(in the rows, 128 means zero)
T: rows in 3 groups, each row roughly a mix of its group's directions:
T (143 x 13):
[[127 149 156 131 125 125 120 124 100 167 147 183 134]
 [136 131 106 113 134 103  81 108 155 152 144 165 123]
 [111 147  81 156 132  93 114 103 135 111 156 130 139]
 [103 116 141 165 110 137 135 127 115 161  75 133 141]
 [162 152 128 157 107 130 121 157  84 121 142 137  99]
 [ 96 138 110 115 142 111 140  92  84 127 152 148 105]
 [157 159 121 163 116 117 117 142  86 140 147 155 111]
 [136 123 152  97 147 123 111 184 143 126 128  94 142]
 [137 142 143 145 133 125 102 134 109 175 130 181 137]
 [150 102  75 140 142 137 148 138 115 142 124 170 131]
 [121 133 124  72 145 139 138 138 154  99 164 110 128]
 [145 141 117  82 140 125 129 137 144  94 176 123 110]
 [141  95 174 106  97 165 150 129 120 139 124 136 136]
 [151 136 130 167 149  78 121 122 109 103 149 147 139]
 [119 111 117 116 128 151 106 129 100 170 119 180 119]
 [114  95 159 142 117 161 131 125 138 119  80 102 140]
 [121 130 130  81 123 148 119 184 140 107 149 119 128]
 [131 100 161 151 108 164 103 151 123 127  92 107 131]
 [177 126 165 109 125 145 129 163 159 131 113 135 136]
 [179 110 142 132 127 101 146 134 152  86 119 109 131]
 [149 165 106 107 147 103 135 111 127 114 179 138 122]
 [152 116 152 115 137 142 126  96 145  87 139  81 125]
 [125 158  87 147 126  96 113 101 133 108 150 131 162]
 [ 95 140 126  92 148 132 138 111 101 162 131 134  86]
 [ 94  94 108  99 153 109 116 107 155 138 107 121 152]
 [118  90 139 136 137 160 125 154 134 153  94 106  93]
 [145 141 151 148 124 110 156 121 159  96 144  81 132]
 [125  82 121 106 157 129 124 109 130  92 123  89 111]
 [150 121 144  87 147 129 123 180 140 128 146 100 145]
 [180  92 136 144 130 102 136 136 139  87 127 131 136]
 [ 96 143 183 114 128 121 104 141 135 115 132  91 137]
 [124 105 148 172 107 147 113 133 109 141  77 125 129]
 [101 150 131 170 117 154 114 109 121 118 107 171 112]
 [149 142 120  98 125 132 130 154 107  90 164 111  94]
 [120 100 158  99  99 180 147 132 123 142 114 120 128]
 [136 108 147 113 123 167 121 149 116  81 118  95 108]
 [113 145 148 166 103 160 106 113 130 146 114 170 125]
 [128  98 136  95 115  96 126 112 126 155 141  80 145]
 [130 169 118 109 141 109 175 106 133 125 169 126 129]
 [154 131  86 149 119 146 140  98 113 140 131 176 121]
 [104  93 104 127 144 101 101 108 146 151  96 145 147]
 [ 99 135 167 110 132 103 109 149 136 115 124  78 130]
 [ 82 143 105 124 133 153 104 123 104 167 133 156 124]
 [172 129 101 103 152 106 162 123 134 109 122  96 122]
 [130  89  99 135 131 125 123 152 163 107 102  95 106]
 [127  90 145 142 112 157  89 160 121 127  93 118 120]
 [149 151 110 163 153  78 112 129 131 109 147 144 137]
 [134 163 104 127 124  93 130  96 118 101 157 151 154]
 [106  89 117 134 133 113  92 114 148 159  91 140 143]
 [130 139 146 125 141 125 115 138 109 173 136 186 111]
 [107 158 179 119 111 119 114 114 135 115 127  85 118]
 [ 86 124 173 109 127 110 105 139 134 121 135  88 140]
 [100 143 106 134 116 123 137 169 110 162 118 172 125]
 [132 156 142  78 105 112 154 122 166 127 149 118 125]
 [124 165 159 131 124 133 126 116  95 157 150 168 149]
 [117 148 110 131 147  93 132  97 145 166 140 152 161]
 [149 112  92 146 116 151 128 114 120 159 128 181 132]
 [141 138 119  79 135 132 124 149 142  93 172 121 109]
 [110  98 150 164 118 152 129 130 125 142  75 124 145]
 [157  97 112 105 119 100 157  96 128 138 143  92 136]
 [136 144 124 169 110 162 117 115 125 137 102 175 112]
 [ 78 142 162 138 110 133  89 143 133 139 149 145 137]
 [174 139 165 102 133 154 130 159 153 141 114 137 130]
 [128 152 124 163 116 173 130 117 114 125 122 175 108]
 [128 114 116 132 140 109  97  80 166 149 120 158 133]
 [114 122 149 143 125 164 178 149 106 108 113 101 123]
 [116 153 146 108 141 100 132 146 130  93 124  77 109]
 [125 135 127  78 125 142 109 178 141 105 151 118 139]
 [168 136 170  79 139 148 144 142 132 138 121 134 122]
 [124 145 138 174 130 132 180  97 110 136 111 136 133]
 [169 124 121 120 145  97 117 164 154 123  93 141 107]
 [159 112 106  95 150  96 153 128 124 108 132  87 133]
 [114 116 149  97 132  90 116 156 141 125 152  86 146]
 [156  93 121 105 135 104 154 115 124 127 113  76 134]
 [148 167 105 137 136  92 143 105 114 139 166 150 117]
 [142 136 139 151 139 119 103 138 110 169 127 184 128]
 [110 130 127 100 111 149 125 198 129 123 127 144 124]
 [166 106 127 145 146 107 105 155 127 138 107 174 118]
 [119 111 143  92 136  89 124 151 142 132 148  83 149]
 [146 148 110 160 152  71 114 119 122 110 142 138 136]
 [166 122 132 151 117 136 111 160 173 110 116 121 159]
 [164 126  82 148 121 147 151 114 111 138 123 165 111]
 [ 94 132 134 167 130 171 109 126 105 166 121 129 136]
 [158 108 123  90 132  97 146 116 136 138 150  87 149]
 [122  94 131 121 156 116 133  78 151 121 119  90 144]
 [ 86 171 126  97 114 156 134 119 142 160 139 117 126]
 [114  99 148 169 110 140 126 124 124 150  75 125 135]
 [ 94 141 125 173 118 142 122  97 112 127 102 163 112]
 [167 109  77 130 126 120 159  96 112 136 124 136 121]
 [142 113 132 169 112 130 130 133 148  86 133  93 163]
 [122 100 122 135 157 107 131  69 158 136 119 120 141]
 [164 131  86 147 127 155 150 116 120 136 126 172 115]
 [151 102 127 151 143 109  95  71 128 124 116 116 120]
 [109 162 174 119 108 120 115 118 131 112 131  84 110]
 [173  82 132 144 143  99 118 141 113 107 115 148 128]
 [164 116  76 151 130 132 147 118 118 138 115 166 123]
 [141 151 125 170 129 107 164  80 113 136 125 143 125]
 [173 111  85 149 127 147 145 122 119 135 111 162 120]
 [171 137 133 153 118 119 110 156 165 110 117 134 163]
 [152 107 127  85 132 105 150 116 135 140 144  80 142]
 [ 76  95 119 134 116 143 141 107  96 129 125 100 112]
 [172 138  76 119 145 127 158 128 121 111 122 133 103]
 [186 117  86 141 132 132 148 119 127 122 101 140 117]
 [100 151 148 154 130 156  95 163 128 120 112 161 119]
 [114 125 137 177 121 128 133 107 108 162  85 134 148]
 [ 84 119 178 125 120 114  97 132 139 129 133 106 151]
 [108 142 115 135 131 107 126 132 137  81 154  83 156]
 [133 123 158 149 124 114 138 104  90 149 156 173 127]
 [122 101 101 131 126 135 133 134 156  93 112  73 123]
 [119 161 118 115 168 143 133 178 139 107 137 152 123]
 [125  94 123 146 134 155 119 156 156 135  95  89 108]
 [135 169 107 128 109 114 136 152 105 138 151 170 100]
 [119  93 127 133 152 115 114  76 160 140 108 116 148]
 [109 107 105 100 145 120 104 134  77 127  96 141 128]
 [113 147 119 170 117 158 134 104 120 121 109 172 104]
 [151 103 168 106 124 162 132 161 144 148 102 119 121]
 [139 119 155 138 121 122 133 105  95 164 143 180 123]
 [126 152 119 169 108 157 122 107 124 133 106 172 104]
 [115 129 170 107 139 106 113 151 142 112 121  78 141]
 [114 159 139 107 149 112 148 145 132  82 138  92 107]
 [101 160 134 149 144 157 106 162 126 115 111 166 115]
 [108 123 162 102 139 104 104 159 135 129 122  81 144]
 [122 123 120  73 125 132  98 172 148 111 145 122 135]
 [136 146 152 121 132 122 121 130 101 164 140 189 127]
 [138 134 132 136 133 102 145 133 152  82 131  73 136]
 [129 164 121 122 139 100 176  93 135 132 157 122 143]
 [142 172 142 117 128 140 171 125 122 106 169 109 125]
 [ 97 155 108 129 168 103 128 131 132 122 143  94  94]
 [150 103 122 106 121 144 117 134 114 152  95 182 115]
 [155 133 102 107 155 116 168 161 124 103 149 111 114]
 [146 145 105 161 117 158 130 102 116 133  98 166 106]
 [130 112 108 107 140  96  79  97 158 143 130 142 134]
 [145 131 106 161 125 167 137 109 108 128 102 169 110]
 [ 90 148 145 157 127 159 100 151 119 126 111 163 116]
 [104  93 119 139 137 113 102 108 146 161  89 139 152]
 [137  93 162 102  95 173 144 135 125 138 115 135 137]
 [153 140 135 144  98 144 112 162  86 113 127 132  91]
 [ 89 142 179 112 139 122 104 154 136 124 137 105 146]
 [106 161 180 119 110 127 109 119 132 119 127  87 115]
 [102 121 107 123 128 142  99 128  98 166 122 177 127]
 [115 150 134 149 131 107 143 114 150 105 162  76 139]
 [166 105  82 129 115 110 154  91 116 139 122 123 119]
 [120 119 146 127 128 150 164 174 108 108 132  85 134]]

one row of each group, then the others: which group is each in?
[127 154 108 163 121 157 135 114 114 111 112 169  94] : H
[180 111 157 138 112 114 150 128 161 102 140 116 138] : Z
[116 103 117 129 160 106 134  71 158 137 119 126 145] : X

[134 127 135 166 143 136  99 138 102 167 123 173 130] : Z
[173  96  92 135 134 143 130 141 114 152  92 141 133] : H
[142 131 122 182 116 118 110 128  92 152 110 158 118] : X
[157 122 111 104 145 105 121 159 163 117  92 113 104] : Z
[109 128 151 163 112 145 129 112 135 160  84 139 158] : X
[158 127 132 159 107 131 114 156 162 101 119 125 169] : Z
[ 81 134 162 150 109 127  93 132 134 147 141 153 145] : H
[ 92 146 170 122 143 148  94 165 141 122 125 135 142] : H
[133 111 103 105 126 112 153 120 151  79 130  89 113] : Z
[120 121 148 146  94 138 121  69 133 160 122 139 142] : H
[125 149 131 158 158  73 134 105 109 126 149 120 113] : Z
